array([[122, 135, 135, 120, 132],
       [136, 121, 121, 139, 124],
       [112, 145, 145, 100, 137]])
145

array([[117, 145, 120, 101, 115, 117],
       [130, 120, 103, 116, 119,  99],
       [137, 124, 121, 126, 112, 117]])
126

array([[112, 113, 136, 131, 124, 140],
       [153, 125, 119, 125, 115, 144],
       [107, 122, 130, 137, 125, 126]])
137

array([[117, 111, 135, 152, 154, 122],
       [120, 129, 120, 153, 128, 119],
       [134, 119, 144, 134, 143, 127]])
134

array([[114, 142, 116, 144, 141, 114, 124],
       [102, 133, 132, 146, 148, 102, 109],
       [109, 133, 123, 146, 141, 109, 118]])
141

array([[124, 129, 127, 130, 126, 128, 126],
       [149, 156, 102, 150, 155, 107, 105],
       [129, 127, 130, 126, 129, 130, 123]])
129

array([[134, 131, 118, 130, 123, 152, 139],
       [140, 139, 122, 125, 129, 133, 148],
       [143, 119, 132, 127, 146, 120, 117]])
146

array([[122, 132, 128, 133, 125, 135, 133],
       [121, 128, 121, 141, 126, 132, 129],
       [134, 143, 114, 151, 102, 128, 142]])
102
---
array([[130, 131, 135, 120],
       [144, 153, 108, 129],
       [127, 127, 114, 122]]): 114

array([[140, 131, 120, 110, 101],
       [147, 151, 150, 149, 147],
       [138, 147, 151, 150, 149]]): 150

array([[144, 126, 111, 141, 114],
       [147, 129, 111, 140, 118],
       [130, 123, 117, 131, 105]]): 131

array([[137, 129, 114, 138, 135],
       [126, 120, 143, 125, 152],
       [126, 130, 128, 126, 120]]): 126

array([[125, 131, 129, 155, 127, 146],
       [118, 128, 138, 128, 126, 150],
       [116, 125, 126, 120, 122, 120]]): 122

array([[134, 111, 149, 108, 142, 116, 126],
       [121, 140, 155, 126, 133, 129, 110],
       [124, 104, 132, 106, 118, 125, 139]]): 125
---
[[119, 133, 129, 127, 136, 128], [127, 124, 126, 128, 126, 120], [127, 127, 125, 133, 154, 131]]	124
[[127, 138, 107, 127, 134, 150, 132], [137, 135, 105, 131, 133, 149, 146], [128, 139, 105, 129, 136, 153, 134]]	135
[[151, 148, 151, 149, 147, 113, 142], [99, 104, 101, 101, 104, 154, 109], [142, 140, 139, 139, 138, 120, 138]]	104
[[126, 107, 119, 131, 135, 131, 134], [113, 113, 122, 126, 141, 137, 130], [113, 143, 135, 120, 141, 127, 139]]	113
[[157, 136, 128, 127, 129, 137, 127], [124, 129, 125, 149, 146, 122, 104], [158, 121, 122, 119, 124, 116, 133]]	129
[[131, 144, 128, 129, 142], [129, 143, 130, 130, 135], [128, 133, 130, 130, 153]]	143
[[154, 150, 151, 142], [128, 124, 152, 143], [128, 120, 152, 154]]	124
[[122, 115, 125, 130, 122, 134, 123], [144, 158, 129, 123, 153, 110, 136], [131, 115, 127, 137, 123, 131, 125]]	158
[[152, 148, 150, 150, 147], [142, 140, 141, 140, 138], [125, 126, 126, 126, 126]]	140
---
100  130  118  133  102 yields 102
119  150  112  109  108  144  148 yields 148
106  140  145  132  122  132 yields 132
130  123  136  132  145  157  154 yields 154
115  100  147  128  129  136  114 yields 114
150  136  134  124  132  154  131 yields 131
126  105  104  126   99  132 yields 132
---
array([107, 151, 143, 147, 147]) >> 107
array([145, 152, 155, 106]) >> 145
array([137, 144,  98, 116, 111, 127, 156]) >> 137
array([148, 153, 150, 147, 106]) >> 148
array([113, 140, 139, 135, 125, 102, 133]) >> 113
array([151, 105, 144, 120, 138, 105, 108]) >> 151
array([146, 105, 149, 150, 151, 107]) >> 146
---
[[115 125 139 107]
 [118 126 151 114]] => 125

[153 103 147 120 139 102 105] => 139

[[128 128 128 136 151 133]
 [128 128 137 153 132 128]
 [132 151 139 128 128 128]] => 136

[121 112 114 106] => 112

[107 143 139 147] => 143

[[121 130 140 142 150 134]
 [138 127 115 111 105 122]] => 142
